In the rows, zero is written as 128.
Each path below is one point turned by a fixed rotation once a step. After each direction that follows a path, write how fast that rotation turns it, in degrees a step (0 if it stays still).
Each turn is a multiple of 5 degrees from 10 to 175, or 0.
Each row of a path follows its step; steps can be skipped.
path 1
step 0: [128 130 123 124 129 129 136 128 136 129 134 125 128 117 134 122 129 126
 128 120 136 134 136 123 130 128 131]
step 1: [129 134 120 130 127 131 128 129 136 132 134 124 123 122 129 136 122 127
 133 116 130 125 135 126 130 129 135]
step 2: [121 134 124 124 128 130 131 124 132 132 123 133 125 127 125 133 116 126
 126 117 138 133 129 126 130 133 132]
step 3: [123 138 130 126 125 128 124 129 126 138 125 128 130 131 130 123 119 131
 131 123 140 126 137 127 126 126 133]
step 4: [125 133 134 126 124 127 128 122 131 135 129 123 128 122 128 122 123 124
 126 127 130 139 137 121 124 123 138]
step 5: [126 134 126 125 129 132 123 131 134 133 134 126 128 114 132 123 117 127
 129 128 124 126 135 120 123 130 131]
step 6: [121 132 122 125 134 135 128 127 138 130 131 133 122 128 128 126 119 124
 133 121 123 135 135 127 123 130 130]
step 7: [124 129 123 124 135 136 122 124 137 135 128 131 129 129 130 126 123 128
 135 126 139 129 136 124 131 126 123]
step 8: [124 135 126 124 126 133 139 121 138 130 130 123 132 131 129 122 127 129
 132 125 136 128 137 124 130 124 133]
step 9: [126 134 127 122 128 126 128 122 136 138 129 115 126 120 131 130 127 129
 133 123 131 128 131 122 131 133 133]
[129 127 127 131 134 127 127 130 128 126 131 131 126 124 129 126 130 127
 126 128 127 129 131 128 125 126 127] | 60
[130 129 126 129 129 131 128 127 128 128 128 126 126 126 130 131 125 127
 127 125 122 127 125 128 129 132 128] | 85
path 2
step 0: [127 121 133 141 133 132 125 133 127 123 120 115 128 131 130 126 120 116
 131 125 126 121 124 126 127 125 126]
step 1: [123 124 132 134 138 139 136 130 131 135 124 129 123 140 124 127 125 130
 131 134 128 129 117 134 125 132 128]
step 2: [121 119 136 131 130 114 137 124 132 129 121 133 131 131 127 124 133 130
 136 128 127 127 126 137 127 124 119]
step 3: [141 117 135 132 129 126 129 122 133 128 135 130 127 133 121 121 130 121
 139 128 131 119 129 124 124 122 128]
step 4: [128 126 135 134 133 133 132 124 139 121 130 127 115 124 124 121 128 124
 133 129 121 137 126 121 133 134 128]
step 5: [122 123 129 129 132 123 124 124 126 130 131 126 119 126 127 121 119 142
 137 125 116 131 126 126 120 127 128]
step 6: [134 126 123 123 136 125 132 127 129 130 120 129 124 129 125 129 127 131
 142 121 134 137 128 121 123 114 131]
step 7: [135 124 134 126 131 128 125 129 130 121 119 118 129 135 135 122 118 126
 133 130 124 133 130 126 141 120 130]
step 8: [132 126 125 131 141 131 120 128 132 127 130 133 118 145 134 131 123 133
 127 131 124 131 125 133 128 128 125]
step 9: [122 124 132 123 137 112 132 130 132 130 130 126 127 139 132 133 131 127
 129 117 130 134 127 125 127 130 119]
[125 129 125 127 129 128 129 129 133 128 125 129 126 124 130 129 129 125
 130 128 129 129 128 128 131 128 123] | 155
path 3
step 0: [141 138 132 138 127 131 131 127 125 118 123 135 136 124 125 120 134 128
 133 133 133 128 132 127 129 128 127]
step 1: [128 121 141 133 132 120 129 118 125 123 131 135 133 127 124 126 131 128
 126 118 132 124 131 126 130 131 120]
step 2: [120 131 128 142 126 133 133 118 126 130 139 127 125 127 118 132 130 127
 126 127 125 126 127 136 135 132 126]
step 3: [132 128 133 129 126 135 131 123 128 130 131 114 134 125 119 120 117 127
 133 131 126 124 136 136 125 129 128]
step 4: [125 127 133 123 124 127 127 128 128 128 120 128 122 131 120 129 110 133
 125 122 127 116 124 125 131 129 124]
step 5: [132 143 118 128 123 129 136 129 125 117 124 125 125 135 127 135 124 125
 125 129 124 121 129 128 137 127 130]
step 6: [136 138 132 125 128 119 128 130 131 118 120 122 131 127 126 119 131 127
 128 130 132 131 135 123 130 134 118]
step 7: [123 126 135 135 127 118 124 125 130 114 126 139 132 126 120 127 130 128
 122 129 128 130 121 127 137 128 127]
step 8: [128 124 126 134 128 128 131 122 131 126 141 128 136 136 122 127 134 120
 128 129 126 130 133 139 141 125 122]
step 9: [132 127 130 133 125 135 123 127 131 139 130 129 129 127 114 117 123 131
 132 132 133 129 133 130 131 131 119]
[127 126 128 128 130 126 126 126 129 129 123 130 134 125 128 129 125 131
 127 128 130 127 127 128 126 127 127] | 120
[125 125 129 123 125 128 127 125 124 126 128 132 127 129 125 130 128 129
 128 126 126 130 128 125 128 129 129] | 125
[126 131 126 126 127 125 124 131 133 125 129 128 130 131 127 127 128 128
 128 127 127 131 128 127 128 124 127] | 40
path 4
step 0: [121 122 131 128 127 128 137 133 111 124 127 125 131 124 132 127 115 125
 128 128 128 129 136 134 131 136 129]
step 1: [124 131 130 135 113 130 127 129 122 130 124 126 121 132 120 119 116 125
 126 131 137 123 129 127 132 124 132]
step 2: [123 130 134 127 127 133 121 115 121 126 134 138 126 134 117 126 131 124
 130 139 133 123 127 132 128 131 129]
step 3: [118 126 133 139 137 121 125 123 120 126 129 127 125 131 120 126 134 135
 124 129 116 127 134 132 123 132 130]
step 4: [128 123 131 134 132 127 122 127 123 120 129 118 125 126 132 114 122 123
 119 127 125 137 119 133 120 127 128]
step 5: [128 128 133 129 125 118 128 126 122 129 127 132 142 128 128 124 116 120
 122 131 137 135 129 133 130 135 125]
step 6: [132 127 129 142 118 115 126 122 127 135 130 125 127 127 116 129 129 122
 128 128 132 124 126 124 136 129 130]
step 7: [131 117 131 130 132 130 126 120 122 123 139 125 121 119 122 131 137 119
 129 134 130 124 127 133 131 134 131]
step 8: [120 123 136 135 133 126 131 134 119 124 130 127 123 117 133 128 123 128
 122 127 126 127 141 133 131 134 133]
step 9: [125 132 131 134 119 130 132 130 124 125 128 131 116 125 130 118 112 119
 121 126 130 127 122 129 128 125 133]
[127 129 130 127 130 127 128 127 129 121 131 124 128 126 128 127 128 130
 130 128 125 126 129 125 128 130 127] | 85
[128 124 129 127 130 127 130 125 125 127 124 125 125 129 128 132 132 129
 130 126 126 128 126 130 128 128 128] | 90
[125 132 129 129 127 133 128 128 127 124 125 129 129 130 127 130 128 130
 125 130 126 127 126 128 126 127 130] | 45
path 5
step 0: [130 118 131 133 128 127 134 130 131 134 125 124 131 138 126 124 139 129
 136 123 120 122 127 125 131 124 134]
step 1: [117 117 132 134 126 135 130 125 127 130 134 129 134 127 120 125 131 124
 134 120 124 125 131 135 128 129 134]
step 2: [124 122 129 129 126 139 126 133 120 124 136 133 128 122 129 120 123 126
 124 123 121 120 134 123 134 130 130]
step 3: [135 122 130 123 133 132 131 131 124 130 132 123 126 122 134 119 131 130
 128 119 123 125 129 115 127 122 133]
step 4: [131 125 134 128 130 131 138 122 121 126 125 130 133 120 127 128 137 127
 135 121 122 133 130 128 119 121 131]
step 5: [125 131 131 125 131 133 137 130 124 118 128 143 130 126 126 126 132 126
 135 121 127 125 135 131 127 133 127]
step 6: [136 128 126 116 125 135 128 133 130 123 136 130 128 127 128 123 131 130
 137 117 132 128 133 126 134 133 125]
step 7: [142 126 133 127 119 135 127 122 127 127 124 126 132 129 132 123 134 135
 137 123 127 132 131 128 135 123 127]
step 8: [129 122 131 133 126 130 136 121 128 129 121 137 125 136 128 119 135 131
 140 128 127 123 128 132 131 127 132]
step 9: [123 116 124 128 124 136 130 134 125 128 135 133 126 135 118 121 133 123
 137 126 129 127 125 130 131 132 130]
[128 128 127 128 128 129 124 127 129 126 130 125 130 127 129 128 123 130
 128 124 129 126 133 129 129 131 127] | 85
[124 128 129 125 123 129 126 132 130 124 130 129 128 125 129 126 129 129
 126 129 129 127 125 128 129 128 127] | 95
[126 128 129 130 129 128 127 126 124 129 132 134 127 129 127 128 128 128
 128 128 132 127 127 130 127 131 129] | 100
path 6
step 0: [132 130 140 131 136 120 125 130 127 125 121 119 131 129 133 132 125 128
 131 122 123 124 124 130 120 121 130]
step 1: [121 131 117 132 119 123 121 132 130 122 125 123 118 132 129 133 127 131
 125 124 124 135 135 128 129 132 128]
step 2: [129 135 128 126 134 133 129 129 136 127 136 134 122 131 127 130 139 133
 127 124 131 128 121 136 127 122 138]
step 3: [117 132 136 133 120 132 128 132 119 124 123 130 122 123 129 126 131 123
 130 130 133 118 130 130 133 129 126]
step 4: [130 128 139 133 138 126 131 135 132 125 123 124 127 132 127 122 125 120
 129 126 119 134 125 129 121 133 133]
step 5: [120 130 125 124 123 121 118 117 129 125 121 120 121 133 128 129 126 133
 122 128 128 125 131 133 121 127 130]
step 6: [127 125 120 134 133 123 132 136 128 120 136 130 122 137 123 129 137 130
 129 122 134 129 122 134 129 126 127]
step 7: [123 129 141 127 122 132 125 127 129 119 135 130 124 122 128 136 131 126
 128 136 125 122 133 136 134 128 130]
step 8: [124 125 136 133 133 125 129 134 130 134 122 130 118 133 136 122 128 125
 134 133 129 133 121 130 124 135 125]
step 9: [128 130 128 122 128 122 125 120 122 124 119 130 126 128 123 128 125 123
 127 120 123 130 135 141 120 125 129]
[123 127 131 127 127 128 130 127 130 125 126 130 124 132 127 131 127 126
 131 126 129 129 127 126 127 125 130] | 0
[129 129 121 124 130 127 128 130 130 126 128 129 127 131 128 129 130 128
 126 130 127 124 130 128 129 127 129] | 85
[132 129 127 129 126 123 125 125 129 129 126 128 126 129 129 127 126 124
 125 125 126 130 126 127 129 126 127] | 85
[127 130 126 128 125 130 128 125 133 132 127 129 127 130 128 127 128 130
 128 131 127 130 126 129 124 131 129] | 110
path 7
step 0: [132 131 131 124 116 133 125 122 122 119 126 125 126 126 128 122 126 134
 135 130 124 128 117 132 134 135 129]
step 1: [124 129 126 124 122 132 134 132 120 138 123 122 127 124 132 122 119 135
 127 132 132 133 123 131 118 131 126]
step 2: [121 137 121 124 134 133 130 123 129 132 128 118 125 123 119 130 131 140
 125 126 125 119 124 126 131 129 128]
step 3: [129 127 121 130 131 130 133 126 129 128 127 119 133 122 142 121 134 132
 129 127 125 128 132 116 132 137 131]
step 4: [131 126 130 134 137 136 126 136 131 134 138 118 135 135 132 129 131 129
 119 129 124 131 121 129 128 128 130]
step 5: [142 127 125 140 127 139 124 133 126 128 126 131 126 129 126 125 129 132
 127 125 129 121 130 130 139 130 124]
step 6: [126 130 129 133 120 138 126 133 129 136 127 127 121 133 136 133 128 126
 137 131 130 131 134 136 131 134 135]
step 7: [125 138 124 136 122 136 120 123 128 121 127 129 128 125 123 132 124 134
 121 136 120 133 129 135 123 128 132]
step 8: [126 120 120 133 123 126 127 128 130 125 119 118 131 119 127 131 119 131
 126 136 137 126 134 129 128 131 132]
step 9: [126 131 126 133 130 122 120 117 134 131 131 117 124 134 127 133 125 129
 125 126 135 127 119 122 124 134 136]
[132 130 127 130 126 128 124 124 127 127 127 132 128 126 127 126 128 129
 126 125 125 129 127 124 128 129 126] | 155
[130 124 126 127 124 126 126 129 127 129 127 127 131 124 130 128 131 127
 133 128 129 128 130 128 129 131 126] | 140
path 8
step 0: [121 127 126 126 127 128 131 135 123 123 127 114 130 130 127 130 134 130
 115 124 135 118 128 126 119 128 122]
step 1: [129 128 129 129 125 121 130 141 122 118 134 121 126 129 129 124 123 122
 119 131 120 137 123 126 131 123 124]
step 2: [132 120 126 117 128 124 130 127 127 132 135 120 132 122 125 134 127 129
 135 124 119 138 121 132 133 134 124]
step 3: [135 130 125 124 129 134 123 131 136 125 127 125 139 127 125 140 121 125
 124 119 132 124 123 132 124 139 131]
step 4: [136 138 128 136 131 121 124 129 130 113 131 136 128 126 127 125 120 129
 126 128 134 129 131 133 134 134 123]
step 5: [131 129 126 122 135 124 128 121 128 127 127 133 125 120 124 130 142 133
 128 134 130 131 133 130 131 134 111]
step 6: [126 136 120 123 127 131 126 131 134 133 129 126 123 127 132 136 139 121
 113 129 129 119 127 126 126 127 124]
step 7: [124 139 122 129 133 118 128 137 130 129 138 122 117 128 137 123 122 129
 127 131 125 128 122 124 129 128 132]
step 8: [132 125 134 121 136 124 125 136 126 135 125 121 124 124 126 126 131 131
 136 136 123 135 123 126 122 141 131]
step 9: [135 130 128 128 121 132 121 136 129 137 122 125 131 128 118 132 125 121
 124 132 129 121 130 131 135 139 137]
[127 128 130 123 129 131 127 128 130 126 123 126 130 129 128 130 130 127
 128 129 129 128 128 124 124 129 127] | 130
